In the rows, 128 means zero.
Turns, then the turns between two rows, first turn first; the first pair answered:
turn z485:
[129 105 179 140 152 128 149 142] => [ 98 117 147 157 169 106  93 126]
[131 154  78 117 114 121  99 120] => [163 143 108 102  92 138 165 138]
[138 123  77 149 144 120 131  79] => [153 151  65 138 104 127 132 112]
turn z839:
[152 123 158 117 130 117 131 121] => [129 128 159 113 133 137 128 136]
[131 152 117 122  99 141 109 152] => [133 150 103 123 102 139 118 139]
[111 140 154 118 132 141 118 147] => [111 142 122 117 126 157 129 133]
[ 99  99 130 120 164 163 124 141] => [116  98  88 119 148 161 141 107]
turn z450:
[119 140 138 151 108 100 107 138] => [120 137 141 149 125  95 106 131]
[117 123 103 143 149 117 123 123] => [126 113 114 143 152 114 142 122]
[123 162 134 142 139 104  53 156] => [137 138 164 147 164  79  70 133]
Now pairs of rows:
Each pair is 2 to 3 turns apart.
[118 139  70 142 134  96  97  72] => [169 120 123 119 102 130 198 102] -> z485, z485
[143 146 155 112  96 108 134 165] => [110 116 148 133 154  89  98 113] -> z485, z485
[ 94 103 107 124 155 175 174 107] => [115 130 106 116 119 192 175 139] -> z485, z485, z485
[ 83 157 143 135 108 143  77 143] => [120 120 196 147 142 113 124 108] -> z450, z450
[113 112 160 116 154 148 124 155] => [165 118 121 138 130  99 146  94] -> z839, z839, z839
[117 153 116 115  97 143  84 182] => [110  76 160 129 178 146 134 131] -> z485, z485
[143 133  92 112  79 158 170 124] => [112 108  78 125 135 149 155  79] -> z485, z450, z485
[124 110 100 161 147  82 103 105] => [ 89 112 136 143 162 121  87 147] -> z839, z839
[110 122  79 150 144 112  94  74] => [139 154  79 141  92 100  99  98] -> z450, z485
[219 182 112 124  75 110 178 130] => [174 174 194 107  98 144 137 206] -> z839, z839
[ 97 129 129 125 145 137  81 134] => [108 116 111 125 159 161 118 107] -> z450, z839, z839
[182 130 138 112  73 149 224 145] => [172 174  66 122  43 131 160 128] -> z450, z839
[176 153 129 144  93  85 115 124] => [120 152  97 110  94 182 126 154] -> z839, z839, z839
[ 97  87  97 136 167 112 115  75] => [154 135 110 102  68 148 175 157] -> z485, z485
[140 160 108 152 130  59  74 101] => [177 168 129 112  83 125 184 147] -> z485, z485, z450
[104 189  91 122 103  99  69 152] => [ 67 146  83 130 156 129  75 121] -> z450, z839, z839
[107 107 138 135 182 101  94  80] => [125 176 133  99  89 156 102 166] -> z485, z485, z450
[110 139  83 129 116 146 119 108] => [118 113 115 132 156 124 137  84] -> z450, z450
[143 149 182 137 109 157 113 194] => [194 148 105 158  81 117 156 107] -> z839, z839, z839
[ 85  85 187 106 148 131 130 154] => [135  85 113 128 126  85 170  77] -> z839, z839, z839
[133 139 111 114 119 146 175 108] => [141 133 174 119 126 101 149 123] -> z839, z839
[ 98 124 106 117 141 114  79 147] => [120 139 126 117 115  94  78 155] -> z450, z485
[115 120 128 140 145  99  97 102] => [ 85 120 126 132 149 134  92 129] -> z839, z839
[122 100 199 124 151 109 116 141] => [139 127 181 134 127  77  77 141] -> z485, z450, z485
[142  95 194 114 167 110 151 127] => [133 168 141 113  99  91  71 159] -> z485, z485
[123 120 181 130 141 125 118 175] => [160 129  95 141 120 111 160  95] -> z839, z839, z839
[140 112 113 161 159 106  91  94] => [194 128 143 135  99 133 158 144] -> z485, z485
[148 162  76 112  61 119 128 135] => [138 145  83  96  79 164 166 141] -> z485, z450
